Each row of this table is followed by its label. One hidden rule gives the labels. It looks at one to three of the table's principal directions, none of them among the few with the most spread.
array([ 17.,   0.,  -6., -69.,  25.,  44.,  44.,  59.,  49.,  24.,  43.,  63.,
        32.,  52.,  -1., -41.,  25., -15.,   1., -22.,  46.,  25.,  50., -45.,
       -94.,  27.,  31.,  81.,  19.,  25.,  -6., -37.]) Q710
array([  30.,  -37.,   30.,  -58.,   90.,   35.,   21.,   89.,    5.,   67.,
        -12.,  -21.,   21.,  100.,   57.,  -57.,   24.,  -36.,  -59.,   13.,
        -45.,  114.,   92.,   17., -127.,   55.,   26.,  104.,   22.,   42.,
        -39., -107.]) Q564
array([ 12., -49., -15., -35.,  41.,  -6.,  24.,  30., -52.,  37., -13., -28.,
       -34.,  72., -45., -52.,  17.,  -9., -52.,  16., -52.,  35.,  11., -16.,
       -67.,  41.,  41.,  55., -17.,   6.,  -9., -67.]) Q379
array([-34., -25.,  25., -28.,   7.,   1.,  28.,  63., -23.,  -6.,  -1., -32.,
        15.,   0.,  16.,  -7.,  21., -16., -65.,   1.,  -9.,  16.,  35.,  21.,
       -29.,  54.,  15., -15.,  -8.,   7.,   9., -37.]) Q710
array([  2., -12.,   0., -20.,   1., -40.,  12.,  -6., -14.,   5., -21., -36.,
        20.,   2., -27., -22., -10., -18., -43.,  -1.,  -1.,  10.,  -4., -12.,
        -3.,  23.,  -4.,  26., -17., -13.,  30., -18.]) Q710
array([-16.,  -4.,  13.,   9., -17.,  34.,   8.,  18.,   3., -10.,   6.,  -1.,
        -5., -21.,  46.,  30.,  11.,  -4.,  -8.,   4., -24., -14.,   6.,  14.,
        17.,   4.,   1., -65.,  16.,  -1., -18.,  22.]) Q564
array([-21.,  -1., -18.,   2.,  14., -16.,  -3.,  23., -20., -26.,  -5.,  11.,
       -11.,   1., -30.,  -7.,   4.,  -8.,   9.,   3.,  22., -14.,  10.,  22.,
        -5.,   2.,   0.,  32., -13.,   5.,  26., -16.]) Q452
array([ 11.,  19.,  24., -26.,  -9.,   7.,   1., -45.,  30.,  18.,  20.,   5.,
        62., -14.,  19.,  37., -30.,  -6.,  -1., -16.,  44., -12., -20.,  25.,
        31., -46., -19.,  -3.,  15., -10.,  -2.,  34.]) Q379
array([ 75.,  14., -19.,  -2., -44., -23., -10., -28., -23., -14.,   4., -83.,
       -29.,   4., -17., -32.,  -8., -50., -22.,  10., -10.,  15., -34.,  -8.,
       -32.,  36., -14.,  35., -37., -51.,   3., -20.]) Q452
array([ -1., -20.,   8., -14., -45., -18., -10.,   0.,   9.,  -3.,  -4., -28.,
        16., -12.,  20.,  11., -18., -36., -24.,  -6.,   2.,  12., -25., -11.,
         4.,   8., -20., -21., -24., -24.,  17.,  10.]) Q564
array([ 65.,  19., -49.,  11.,   2.,  34.,  25., -24., -21., -23.,  -6.,  -7.,
       -10.,   9., -15., -21.,   7., -65.,  10., -15.,  17., -25.,  -1.,  10.,
       -14.,  -7., -14.,  65.,  24., -24.,  15., -14.]) Q452
array([-45.,  38.,  45.,  30.,  16., -42., -38., -35.,  46.,  -9., -37.,  12.,
        84., -67.,  35.,  51., -52.,  34.,  35., -35.,  70.,  -5.,  -2.,  43.,
       100., -66., -49.,  -8.,   5.,  27.,  23.,  41.]) Q710
array([ 78.,  -5., -13.,  36.,   3., -32., -20., -55.,  14.,  33., -33., -86.,
       -48.,  26.,  33., -30., -18., -27.,  -8.,  31., -97.,  57., -60., -24.,
         0.,  -7., -23.,   2., -22., -23., -25.,  -4.]) Q379
array([-51., -47., -22., -16.,  -3.,  34.,  51.,  60., -13.,  -9.,   9.,  54.,
       -16.,  -3., -12.,   7.,  19.,   5.,  -1., -13.,  -5., -34.,   3., -22.,
        -5.,   8.,  38., -28.,   6.,  20.,  -5.,  -9.]) Q452
array([  0., -14.,   1.,  -3., -29., -41., -18., -78.,   9.,  15., -22., -35.,
        30., -14.,   7.,  33., -57., -11., -24.,  -2., -25.,  -8., -71.,  -7.,
        67., -38., -29., -47., -18., -23.,  19.,  47.]) Q564
array([ -3.,  11.,  -5., -27., -16.,  26.,  21., -15.,   9.,  -7.,  33.,  37.,
        34., -13.,  -2.,  20.,  -2.,  -8.,  -2.,  -8.,  30., -28.,  13.,   1.,
        -1.,  -6.,  -2.,  -6.,  32., -10.,  13.,  18.]) Q564
array([-22.,  -5., -14., -28.,   3.,   3.,  49.,  54.,  -3., -27.,   8.,   7.,
         1., -26.,  -2.,  -8.,  12., -18., -17.,  -1.,  -8., -17.,  29.,  -5.,
       -15.,  32.,  12.,  18.,  10.,   1.,  20., -20.]) Q379
array([-13.,   5.,  -5.,  12.,  -4.,  49.,   5.,  17.,   8.,  -8.,  33.,  55.,
       -16.,   3.,  12.,  11.,  25.,  24.,  28.,   2.,   7., -15.,  20.,  -5.,
       -17.,   2.,  18., -36.,  26.,  17., -23.,  10.]) Q710
array([ 10., -10., -21., -44., -70.,  15.,  20., -23.,  15.,  -5.,  74.,  32.,
         9.,   7., -29.,   6.,   9., -14., -19.,  18.,  24., -30., -27., -38.,
       -40.,  25.,  16., -49.,   0., -38.,  12.,  31.]) Q379
array([ 37.,  -8., -34.,  20., -27.,  30.,  25., -26.,  24.,   3.,  28.,   6.,
       -40.,   9.,  19.,  -7.,   7.,  -4.,  13.,  12., -44.,  -6., -52., -43.,
       -10.,   0.,  14., -54.,   5.,  -6., -30.,  20.]) Q379
array([ -25.,  -78.,  -78.,   -6.,  -50.,   76.,   50.,   -3.,   -8.,    6.,
         55.,  110.,  -73.,   35.,  -19.,   17.,   24.,    3.,   20.,   22.,
        -83.,  -51.,  -47.,  -91.,  -24.,   -5.,   49., -107.,   36.,   -3.,
        -19.,   37.]) Q379
array([  45.,   50.,   37.,   43.,  -31.,  -37.,  -32.,  -47.,    5.,  -16.,
        -27., -114.,    1.,  -67.,   57.,   18.,  -30.,   -5.,  -12.,    7.,
        -33.,   18.,  -28.,   33.,   59.,    4.,  -45.,  -34.,  -18.,  -33.,
        -17.,   20.]) Q710
array([ 22.,  34.,  18., -16.,  -3., -64., -31., -56.,  29.,   3.,   4., -57.,
        45.,   5.,  -3.,  -4., -37., -13., -28.,   3.,  30.,  24., -39.,  21.,
        11.,  -9., -37.,  20., -36., -16.,  35.,  12.]) Q710
array([  1.,  53.,  23., -12.,  24., -21.,  18.,  33.,  62., -24.,   6.,  -3.,
        58., -43.,  37.,  -8.,   4., -10.,   6.,  -1.,  54.,  10.,  51.,  28.,
        -4.,  12., -23.,  43.,  16.,  12.,  23.,  -3.]) Q379
array([-39.,  10.,  24., -14., -48.,   2.,  45.,  28.,  -4., -39.,  36., -13.,
        25., -89.,  13.,  36.,   2.,  13., -21.,  -8.,  26., -42.,   2.,  16.,
        33.,  22.,   6., -62.,   5., -17.,   2.,  15.]) Q379
array([-15.,  35.,  -8.,  14., -37.,  31., -35., -46.,   7., -23.,  57.,  61.,
        -7.,  -8., -23.,  46.,  -4.,  50.,  53.,   3.,  51., -63., -25.,  16.,
        26., -32.,  10., -67.,   3.,   0., -17.,  61.]) Q379
array([-18.,  -5.,  55., -17.,  56., -40., -42., -44.,  38.,  68., -33.,  14.,
        76.,  28.,  15.,  25., -37.,  15.,   7., -11.,  32.,  47.,  -1.,  29.,
        37., -86., -37.,  47.,   8.,  19.,  12.,  17.]) Q379
array([ 30.,  14., -41.,  20., -78.,   4., -14., -20., -25., -52.,  19., -43.,
       -65., -21., -10.,   1.,   1., -24.,  -1.,  13., -35., -39., -47., -26.,
         3.,  43.,  -2., -60., -33., -44.,   4.,  26.]) Q710
array([-28.,  21.,   3., -49.,  -1.,  24.,  36.,  22.,  33., -10.,  53.,  71.,
        43., -18., -12.,  16.,  12.,  12.,  15., -13.,  60., -36.,  32.,  -5.,
       -13.,  -9.,  10.,  16.,  31.,   6.,  17.,  18.]) Q379
array([-11., -10.,   0., -10.,  -6.,  -1.,  -6.,  54., -41., -21.,  11.,  13.,
       -12.,  16., -45., -24.,  54., -18., -14.,  29.,  46., -11.,  65.,  30.,
       -60.,  49.,  16.,  28.,  -4., -17.,  22., -28.]) Q452
array([ -2.,  19., -38.,   9., -17.,  33.,  14.,   0., -42., -47.,  15.,  17.,
       -34.,  -7., -32.,  -3.,  26.,  -9.,  -2.,  -1.,  -8., -54.,  21.,  -5.,
        -4.,  33.,   9., -18.,  22., -13.,  23.,   8.]) Q710
array([ 14.,  -3., -24.,  33.,  -9.,  27.,   3.,  -1.,  17.,   1.,  28.,  22.,
       -70.,   8.,  20.,  -2.,  19.,  30.,  40.,  27., -63.,   3., -27., -33.,
       -13.,  -3.,  19., -52.,   6.,   8., -43.,  14.]) Q452
array([   2.,  -53.,  -25.,  -11.,  -16.,   14.,    2.,   76.,  -15.,   15.,
         14.,   32.,  -70.,   67.,  -42.,  -66.,   60.,    9.,   -5.,   31.,
        -24.,   30.,   31.,  -71., -109.,   82.,   60.,    1.,  -28.,    7.,
        -24.,  -45.]) Q379
array([ 17.,  -7., -41.,  68., -12., -15., -29., -15., -55., -32., -46., -35.,
       -83.,  -5., -29., -16.,   3.,  -4.,  26.,   9., -48., -16., -30.,  -7.,
        27.,   8.,  -4., -10., -27., -12.,  -1.,  -6.]) Q379
array([ -23.,  -65.,  -46.,   51.,  -38.,   35.,  -60.,    1.,  -61.,   14.,
        -11.,   65., -127.,   57.,  -55.,   -2.,   14.,   60.,   66.,    8.,
        -69.,  -14.,  -42.,  -79.,  -10.,   -4.,   49.,  -65.,  -32.,   13.,
        -52.,    9.]) Q710
array([-63., -20.,  48.,   0.,  34., -19.,  -3.,  18., -18.,  13., -39.,  -4.,
        50., -30.,  22.,  42.,  -8.,  16., -28.,   4.,   5.,  -4.,  37.,  63.,
        54., -25., -10., -24.,  18.,  14.,   9.,   6.]) Q452
array([ 22., -10., -15.,  -6.,  -9.,   7.,  -9.,  22., -10.,   2.,   4., -10.,
       -39.,  34., -13., -28.,  13., -11.,   2.,   2., -14.,  17.,  -4., -25.,
       -44.,  26.,  14.,  22., -24.,  -4., -11., -22.]) Q379
array([ 35.,  20., -43., -15.,   3.,  -1.,  61., -12.,  18., -23.,  -2., -26.,
        -2., -19.,  -1., -23.,  -8., -41., -16., -12., -28., -26., -27., -27.,
        11.,   9.,  -5.,  28.,   9., -14.,  24.,   2.]) Q710
array([ -6.,  -8., -58.,  15., -27.,  37.,  38.,  19., -15., -42.,  15.,  58.,
       -40., -21., -31.,  -8.,  27.,  -8.,  28.,   1.,  -5., -58.,  11., -39.,
        -6.,  22.,  22., -20.,  25.,  -6.,  12.,  10.]) Q379
array([-22., -19.,  14.,   7., -28., -34., -51.,  18., -26.,  -4.,   0.,   5.,
       -13.,  17., -42., -15.,  19.,  11.,  -2.,  17.,  36.,  18.,  19.,  -6.,
       -36.,  33.,   2.,  -3., -34., -11.,  19., -12.]) Q379
array([-41.,  10.,  -4.,  28.,  -9.,  93.,  15.,  92., -12., -49.,  33., 101.,
       -23., -22.,  13.,  13.,  72.,  15.,  54., -15.,  58., -44.,  91.,  13.,
       -34.,  27.,  27., -25.,  50.,  27., -18.,  -4.]) Q564
array([-17.,   3.,   8.,   8., -21.,  14.,  14.,  63.,  34., -24.,  34.,  21.,
       -18., -32.,  42.,   2.,  31.,   4.,  19.,  21.,  -1.,  10.,  28.,  -3.,
       -31.,  30.,   7., -35.,   5.,   6., -16.,  -3.]) Q452
array([ 12.,  16.,  -9., -24., -13.,  39.,  54.,  22.,  -6., -23.,  22.,   7.,
        19., -27.,  -5.,  -4.,  12., -26., -11., -37.,  37., -30.,  14.,  -9.,
        -9.,  16.,   8.,  25.,  21.,  -9.,   8., -12.]) Q710
array([ 23.,  20., -15.,  21., -37.,  43.,  26., -22.,  41.,  -7.,  51.,  47.,
       -13., -34.,  15.,  14.,   4.,  27.,  55., -13.,  19., -25., -34., -39.,
         9., -25.,  12., -42.,  21.,   1., -38.,  31.]) Q379
array([-16.,   0.,  26.,   0.,  66., -31.,   4.,  16.,  15.,  15., -39., -24.,
        46.,   8.,  23., -11., -12.,  -5., -23.,  -6.,  12.,  38.,  22.,  43.,
        11., -13., -15.,  45.,  -1.,  33.,  15., -30.]) Q379
array([-66., -45.,  16., -35.,   6.,  -9.,   8.,  70.,  27.,  12.,  -7.,  51.,
        33.,  14.,   8.,  -1.,  11.,   9., -19.,   2.,  18.,  14.,  40., -21.,
       -25.,  26.,  20., -17.,  -6.,  29.,  16.,  -7.]) Q564
array([ 33., -12., -47.,   8., -62.,  44., -11.,  21.,  -2., -28.,  26.,  29.,
       -54.,  19.,  -1., -15.,  24., -33.,  24.,  15., -10., -16.,   5., -44.,
       -55.,  46.,  15., -24.,  -4., -23., -13.,   7.]) Q564
array([-35.,  -1.,  11., -30.,  19.,   3.,  21.,  55., -19., -16.,   5.,  13.,
        21.,   2., -20.,  -8.,  31.,  -3., -31.,   6.,  32., -18.,  60.,  29.,
       -27.,  38.,  19.,  16.,   7.,   8.,  22., -20.]) Q379
array([  3., -13., -29.,  28.,  16.,  28., -13.,   7.,  -8.,   2., -17.,  36.,
       -41.,  40.,  -7., -19.,  21.,   1.,  25.,  -3., -23.,   2.,   6., -27.,
       -16.,   0.,   9.,   1.,   8.,  18.,  -4.,  -4.]) Q564
array([ 76.,  26., -23., -61.,  26., -38.,  11., -27.,  20.,  27.,   9., -37.,
        13.,  53., -37., -61., -13., -42., -24.,  14.,  -7.,  38.,   6., -28.,
       -68.,  21.,  -8., 127.,  -9., -26.,  26., -35.]) Q379
array([ -6.,  34.,  34.,  11.,  32., -48., -18.,   0.,  78.,  11., -23.,   4.,
        57., -19.,  37., -12., -14.,  10.,  21., -14.,  42.,  48.,  17.,  -7.,
        15., -22., -39.,  40.,  -1.,  26.,  25.,   5.]) Q564
array([  54.,  -12.,   38.,  -28.,   36.,  -51.,  -13.,  -61.,   -2.,   69.,
        -65., -102.,   62.,   30.,   16.,  -16.,  -63.,  -38.,  -59.,  -31.,
        -19.,   70.,  -38.,    8.,   24.,  -33.,  -35.,   82.,  -22.,  -12.,
          3.,  -30.]) Q564
array([  6.,  38.,  10.,  24., -29., -50.,  -7., -28.,  26., -41.,  -3., -58.,
        22., -58.,  26.,  14.,  -6., -26., -21.,  26.,  12., -16., -20.,  38.,
        43.,   7., -41., -45., -13., -32.,  38.,  39.]) Q379
array([ 42.,  37., -17., -22., -23.,  31.,  12.,  -1.,  -5., -21.,  43.,   3.,
        -6.,   9., -25., -19.,  20., -22.,   5., -14.,  43., -21.,  11.,  -9.,
       -43.,  24.,   6.,  40.,   4., -22.,   5.,  -7.]) Q710
array([ 21.,  -9.,  48.,  -6., -13., -15., -37., -47.,  58.,  59.,  -7., -25.,
        35.,   2.,  65.,  37., -43.,   5.,   8.,   5., -20.,  46., -46.,   1.,
        33., -60., -28., -30.,  -9.,  -8., -38.,  40.]) Q452
array([  9.,   7., -18.,  19.,   4.,   7., -39.,  -2., -52., -12., -12.,  -8.,
       -50.,  40., -40., -27.,  16.,  13.,   2.,   1., -18.,   2.,  18., -10.,
       -28.,  37.,  11.,  14., -15.,   2.,   3., -22.]) Q710
array([ 15.,   8.,  21., -29., -18.,   7., -13.,  -6.,   3.,  13.,  36., -13.,
        15.,  21.,  10.,  -7.,   1.,  -7., -27.,  -4.,   5.,  36.,   9., -13.,
       -45.,  26.,  -8.,   5.,  -1., -11.,   2., -14.]) Q710
array([ -1.,  -2.,  46.,  24.,  50.,   0., -31.,  19., -40.,  29., -65., -37.,
         3.,   0.,  11.,  12.,  -8.,  18.,  12., -18.,   6.,  18.,  29.,  59.,
        37., -36.,   0.,  49.,  -6.,  18., -39., -25.]) Q452
array([-40.,  14.,  60.,  -4.,  47., -36., -65., -16.,   0.,  35., -35.,   5.,
        49.,  15.,  -2.,  29., -21.,  43.,   7.,  -3.,  38.,  19.,  30.,  55.,
        39., -48., -19.,  23.,  -6.,  23.,   4.,  14.]) Q379
array([ -9.,  22.,  27.,   4.,  56.,  21.,  35.,  16.,  15.,  14.,   5.,  10.,
        23.,  -1.,  21.,  -6.,  25.,  17.,  -5., -16.,  10.,  13.,  30.,  20.,
         1., -16.,   1.,  19.,  35.,  29.,  -5., -15.]) Q710
array([-12.,  11.,  24.,   5.,  60.,  25.,   1.,   7.,  19.,  31., -10.,  23.,
         7.,  21.,  28.,  10.,   6.,  34.,  19., -11., -13.,  14.,  17.,  17.,
        15., -40.,   7.,  10.,  24.,  38., -28.,   2.]) Q710
array([ 40.,  42.,  -7., -16.,   2.,  27.,  30., -17.,  21., -17.,  21., -19.,
        22., -22.,  40.,   7.,  -4., -39., -10.,  -2., -12.,  -9.,  16.,  17.,
        -1.,   2., -22.,  19.,  39., -17.,   7.,   8.]) Q564
array([ 29.,   4., -48.,  -5., -16.,  55.,  71.,  -5.,  28., -17.,  65.,  39.,
       -24.,  -2.,  10.,  -4.,  28.,  -8.,   4.,  29., -25., -43., -17., -19.,
       -30.,  16.,  34., -54.,  38.,  -5., -24.,  19.]) Q452
array([-31.,   2.,  53.,   3.,  24.,  -8., -31.,   7.,  -7.,  19., -34.,  -5.,
        50., -16.,  21.,  30., -23.,  21.,   3., -31.,  42.,  18.,  23.,  43.,
        39., -33., -15.,  17.,   0.,  22.,  -8.,  -7.]) Q710
array([-19.,  12.,  14., -10., -12., -10.,   1., -34.,  18.,  -2.,   1.,  22.,
        53., -35.,   3.,  34., -22.,  -1.,   4., -14.,  36., -24.,  -1.,   9.,
        45., -36., -25., -10.,  22., -10.,  26.,  36.]) Q564
array([   3.,   31.,   92.,  -37.,   57., -117.,  -32.,   10.,   24.,   43.,
        -58.,  -87.,  106.,  -24.,   -7.,  -34.,  -39.,    9.,  -36.,  -22.,
         78.,   92.,   49.,   38.,    3.,   -1.,  -42.,  127.,  -38.,    5.,
         33.,  -60.]) Q379
array([-13.,  -1.,  54.,  22.,  43., -36.,  18.,  28.,  -6.,  13., -71., -93.,
        27., -41.,  50.,  -8., -13.,  -2., -45., -33., -26.,  47.,   2.,  25.,
        51.,   2., -20.,  14., -17.,  20.,  -4., -37.]) Q710
array([ -7., -25.,  11., -66.,  31.,  17.,  19.,  20.,  28.,  43.,  40.,  38.,
        38.,  56.,  16.,  -2.,   1., -12., -27.,  16.,  -2.,  37.,  27.,   3.,
       -63.,  -2.,  13.,  31.,  22.,  14.,  -3., -21.]) Q379
array([-81., -19.,  44.,  35.,  25., -63., -58.,  28.,   2.,   9., -39.,  31.,
        17., -20., -12.,  13.,  -7.,  68.,  32.,   5.,  35.,  32.,  27.,  15.,
        32., -19.,  -8.,  -8., -25.,  39.,  11.,  -7.]) Q379
array([  9.,  -8.,  38.,  -4.,  16., -24., -19.,  -2.,  10.,  38., -13., -34.,
         7.,  15.,  17.,  -5.,  -3.,   9., -13.,  11., -16.,  46.,  -3.,   7.,
        -6., -11.,  -6.,  12., -13.,  -1., -18., -10.]) Q452
array([ 26.,  -5., -15., -59., -59.,  -8.,  24.,   9.,  20., -14.,  48., -32.,
         9.,  10., -10., -11.,  -3., -50., -43.,   9.,  21., -12., -37., -19.,
       -46.,  41.,   8.,  -9., -39., -40.,  16.,   7.]) Q452
Here are more rows. What is the label of each one?
array([  7.,  11.,  34.,  28., -22.,  18.,  -1.,  20.,  22.,  -3.,  -2., -13.,
        10., -44.,  49.,  13.,   8.,   2.,  18., -19.,  22.,  16.,   7.,   4.,
        15.,  -5., -12., -22.,   5.,   0., -28.,   4.]): Q379
array([-38.,  33.,  45., -11.,  53., -65., -43.,  17.,  21.,  -2., -47.,   5.,
        76., -20.,  -8.,  11., -17.,   1.,  15.,  -6.,  87.,  12.,  61.,  68.,
        32., -36., -42.,  90.,  -5.,  14.,  51.,  -1.]): Q452
array([-11.,  -8.,   9.,  18.,  27., -13., -18.,  19., -54.,  -1., -43., -22.,
       -16.,  12., -37., -16.,  16.,   7.,  -9.,  -4.,  11.,  -5.,  25.,  28.,
         6.,  10.,  10.,  31., -16.,   5.,   3., -26.]): Q379
array([-17.,  16.,   5.,  67., -17., -53.,   4.,  10., -24., -62., -48., -88.,
       -22., -86.,  29.,   5.,  10., -15., -31.,  31., -41., -17.,   0.,  44.,
        62.,  39., -30., -68., -14., -21.,  28.,   9.]): Q379
array([-11.,  -3.,  39., -11.,  51., -23.,   7.,  27.,  -1.,  26., -45., -27.,
        42.,  -8.,  13., -10., -10.,   3., -18., -22.,  14.,  37.,  34.,  24.,
        11., -10.,  -7.,  64.,   2.,  21.,   0., -37.]): Q379
array([ -14.,  -40.,  -62.,   62.,  -83.,   10.,  -46.,  -25.,  -52.,  -31.,
          1.,   28., -125.,   -1.,  -48.,   15.,    0.,   33.,   58.,   16.,
        -64.,  -50.,  -78.,  -66.,   28.,    0.,   24., -102.,  -42.,  -21.,
        -25.,   41.]): Q379
array([ 24.,  14.,  10.,  53.,  -4.,  32., -25.,  20.,  47.,   5.,  10.,  34.,
       -30.,  -3.,  48.,   1.,  32.,  16.,  67.,  19.,  10.,  19.,  15.,   2.,
       -16., -19.,   0., -23.,  13.,  13., -49.,  16.]): Q452
array([-29.,  62.,  19., -11.,   5., -38.,  -9., -26., -12., -52.,  -7., -45.,
        56., -56.,  -3.,  29., -36.,   0., -29., -27.,  43., -33.,   7.,  56.,
        61.,   4., -38.,   7.,  -6.,  -4.,  56.,  15.]): Q710
array([ 16.,   2.,  -9.,  54.,   8., -22., -76.,  20., -47., -16., -47., -37.,
       -75.,  26., -12., -27.,  14.,   8.,  26.,  30., -37.,  28.,  28.,  18.,
       -21.,  34.,  -2.,  21., -34.,   1., -16., -29.]): Q379
array([ 32.,  36.,   7.,  -8., -46., -22.,   9., -63.,   6., -15.,  13., -64.,
        15., -55.,  10.,  27., -36., -12., -19.,  -6., -13., -27., -55.,   2.,
        55., -12., -26., -32.,  -8., -44.,   5.,  40.]): Q379
array([-28.,  -8.,  67., -93.,  31.,   5., -12.,  16.,  36.,  61.,  20.,  44.,
       117.,  52.,   4.,  17.,  -7.,  -9., -40., -24.,  94.,  33.,  56.,  27.,
       -40., -23.,  -5.,  60.,  16.,  13.,  20.,  -3.]): Q564
array([ 24.,  -6., -21., -19., -25.,  41.,  32., -12.,  12.,  10.,  33.,  30.,
        -7.,   7.,  -5.,   0.,   3.,  -5.,  11., -12.,  -2., -19., -21., -41.,
       -16.,  -6.,  18.,  -9.,  16.,  -9., -20.,  11.]): Q379
array([ -8., -33.,  13.,   1.,  10., -51.,  -3.,  16.,   5.,  26., -14., -25.,
        -9.,   9., -10., -21.,   2.,  17., -18.,  39., -26.,  35.,  -7.,  -5.,
       -18.,  17.,  15.,  -6., -28.,   1., -10., -20.]): Q452
array([ 17.,   9.,  -1.,  64.,  -9., -20., -23., -45., -37., -16., -58., -82.,
       -38., -40.,  23.,  14., -34.,   1.,   2., -20., -61.,   0., -56.,   8.,
        81., -20., -28., -33., -21.,  -9., -12.,   8.]): Q710
array([ 13.,  -5.,   9.,  45., -28.,   3., -24., -17., -38., -18., -44., -70.,
       -22., -17.,  33.,  11.,  -2., -37., -28., -15., -37.,   4., -24.,  14.,
        39.,  10., -30., -47., -13., -22.,   6.,   8.]): Q564
array([-68.,   5., -13.,  -5., -18.,  25.,   1.,  25.,  -1., -32.,  39., 103.,
        -3., -10., -39.,  16.,  40.,  42.,  24.,   9.,  35., -55.,  50., -23.,
        -8.,  20.,  20., -52.,  32.,  12.,  30.,  34.]): Q710
array([-35.,  25.,  -4.,   8.,   5.,  15.,  34.,  17.,  15., -39.,   2.,  26.,
        25., -50.,  13.,  20.,  11.,   8.,   1.,  -7.,  21., -51.,  26.,  19.,
        39.,   5.,   0., -36.,  29.,  13.,  20.,  26.]): Q710
array([-48.,  19.,  33.,   7.,  42., -32.,   3., -10.,  12.,  -8., -37., -19.,
        59., -30.,  23.,  23., -16.,   6., -31., -17.,  15.,  -6.,  11.,  44.,
        66., -24., -31., -15.,  10.,  22.,  42.,  17.]): Q710
array([ 34.,   0.,  10.,  19.,  31.,  28.,  30.,  16.,  22.,  21.,  -9., -28.,
       -13.,   1.,  55.,  -8.,  11.,  -7.,   1.,   4., -41.,  27.,  -3.,  13.,
        -4., -11.,   7.,   0.,  16.,  14., -46., -16.]): Q452
array([ 16.,  -5., -71.,  47., -24.,  55.,  27., -39.,  20., -30.,  23.,  58.,
       -45., -10.,  15.,  28.,   1.,  -9.,  51.,  16., -31., -67., -55.,  -9.,
        36., -39.,  11., -80.,  30.,   1., -20.,  55.]): Q452
array([ -17.,    0.,  -67.,  -16.,  -86.,   24.,   69.,  -29.,   -4.,  -73.,
         62.,   17.,   -5.,  -60.,  -17.,   31.,  -15.,  -27.,  -24.,   -5.,
         -4.,  -97.,  -69.,  -29.,   33.,   28.,   11., -105.,    4.,  -32.,
         34.,   49.]): Q710
array([ 13., -31., -39.,  -1., -27.,  60.,  46.,  41., -14.,  -8.,  45.,  38.,
       -62.,  17.,  -8., -16.,  44., -10.,  12.,  12., -28., -17.,  -4., -38.,
       -56.,  28.,  41., -27.,  13.,  -6., -31., -15.]): Q452
array([-18., -13., -32.,   2., -34.,  42.,  21.,  -8., -35., -30.,  19.,  27.,
       -21., -17., -14.,  35.,   2., -10.,   3.,  -4.,  -8., -66., -19.,   9.,
        27.,  -7.,  14., -55.,  15., -14.,   0.,  28.]): Q379
array([-43., -16.,   7.,  65.,   7.,  -3.,   7.,  25., -44., -29., -49., -32.,
       -43., -50.,  20.,  20.,  20.,  18.,  -8.,  11., -56., -24.,   4.,  30.,
        63.,   7.,   1., -76.,   4.,   8.,  -6.,   7.]): Q379
array([-23.,  -1.,  57.,  42.,  37., -40., -27.,   0.,  13.,  34., -52., -34.,
         7., -32.,  39.,  12., -20.,  51.,  17.,  -9., -26.,  50.,  -4.,  12.,
        56., -37., -16.,  -6.,  -9.,  28., -30.,  -7.]): Q379
array([ 11., -17., -39.,  48., -19.,  35.,   6.,   7., -32., -20.,   6.,  13.,
       -81.,   4.,  -7., -11.,  33.,  10.,  21.,  27., -57., -20.,  -7., -21.,
       -13.,  24.,  25., -55.,   9.,  -4., -29.,   0.]): Q379
array([ 15.,  13.,  21.,  18.,  -8., -22.,   5., -47.,  28.,  12., -16., -43.,
        24., -37.,  31.,  20., -28.,   1.,  -6., -11., -11.,   4., -50.,   2.,
        60., -38., -26., -30.,  -4., -10.,  -5.,  30.]): Q379
array([  36.,   20.,  -56.,   32.,  -53.,  -35.,  -40.,  -92.,   46.,  -20.,
         14.,   12.,  -26.,  -11.,  -17.,   15.,  -53.,    7.,   63.,   16.,
         -3.,  -33., -101.,  -36.,   46.,  -44.,  -19.,  -38.,  -35.,  -20.,
          2.,   65.]): Q452
array([ 69.,  28., -34., -11.,  43.,  -9.,  16.,   4.,  46.,   6., -12., -12.,
         0.,  32.,   8., -50.,  -7., -38.,  21.,   8.,   1.,  27.,   7.,  -6.,
       -43.,   1.,  -4., 104.,  -1.,   8.,  -2., -30.]): Q452
array([  4., -19., -42.,  56., -40.,   9., -91., -68., -15.,   2., -16.,  53.,
       -63.,  36., -22.,  29., -25.,  21.,  76.,  14., -26., -21., -52., -28.,
        32., -50., -12., -51., -16.,  -7., -14.,  55.]): Q564
array([-10., -40., -10.,  59.,  39., -28., -35.,  -7., -31.,  22., -60., -14.,
       -58.,  29.,  -8., -11.,  -1.,  20.,  21.,  19., -63.,  28., -25.,   5.,
        26., -30.,   0.,  -5., -20.,  20., -16., -14.]): Q452
array([ 48., -13., -41.,   9., -21.,  11.,  -1.,   2., -15.,  -9.,  -5., -28.,
       -55.,  25.,  -5., -24.,  -1., -40.,   9.,   4., -33.,   3., -34., -20.,
       -27.,  13.,   5.,  21., -25., -19., -14., -15.]): Q452
array([ -1.,  13.,  15.,   6.,  10., -36., -50., -39.,  16.,  10., -12.,  -6.,
        31.,  13.,   7.,   8., -24.,  -2.,   3.,   7.,  15.,  29.,   0.,  19.,
        11., -22., -37.,  13.,  -5.,   0.,  27.,  12.]): Q564
array([ -7.,  -2., -25.,  12.,   5.,  38.,  21., -11.,  15.,   3.,  14.,  52.,
       -20.,   8.,  -4.,   8.,   9.,  28.,  28.,  -5., -15., -35., -17., -28.,
        16., -19.,  25., -39.,  21.,  20., -21.,  27.]): Q710
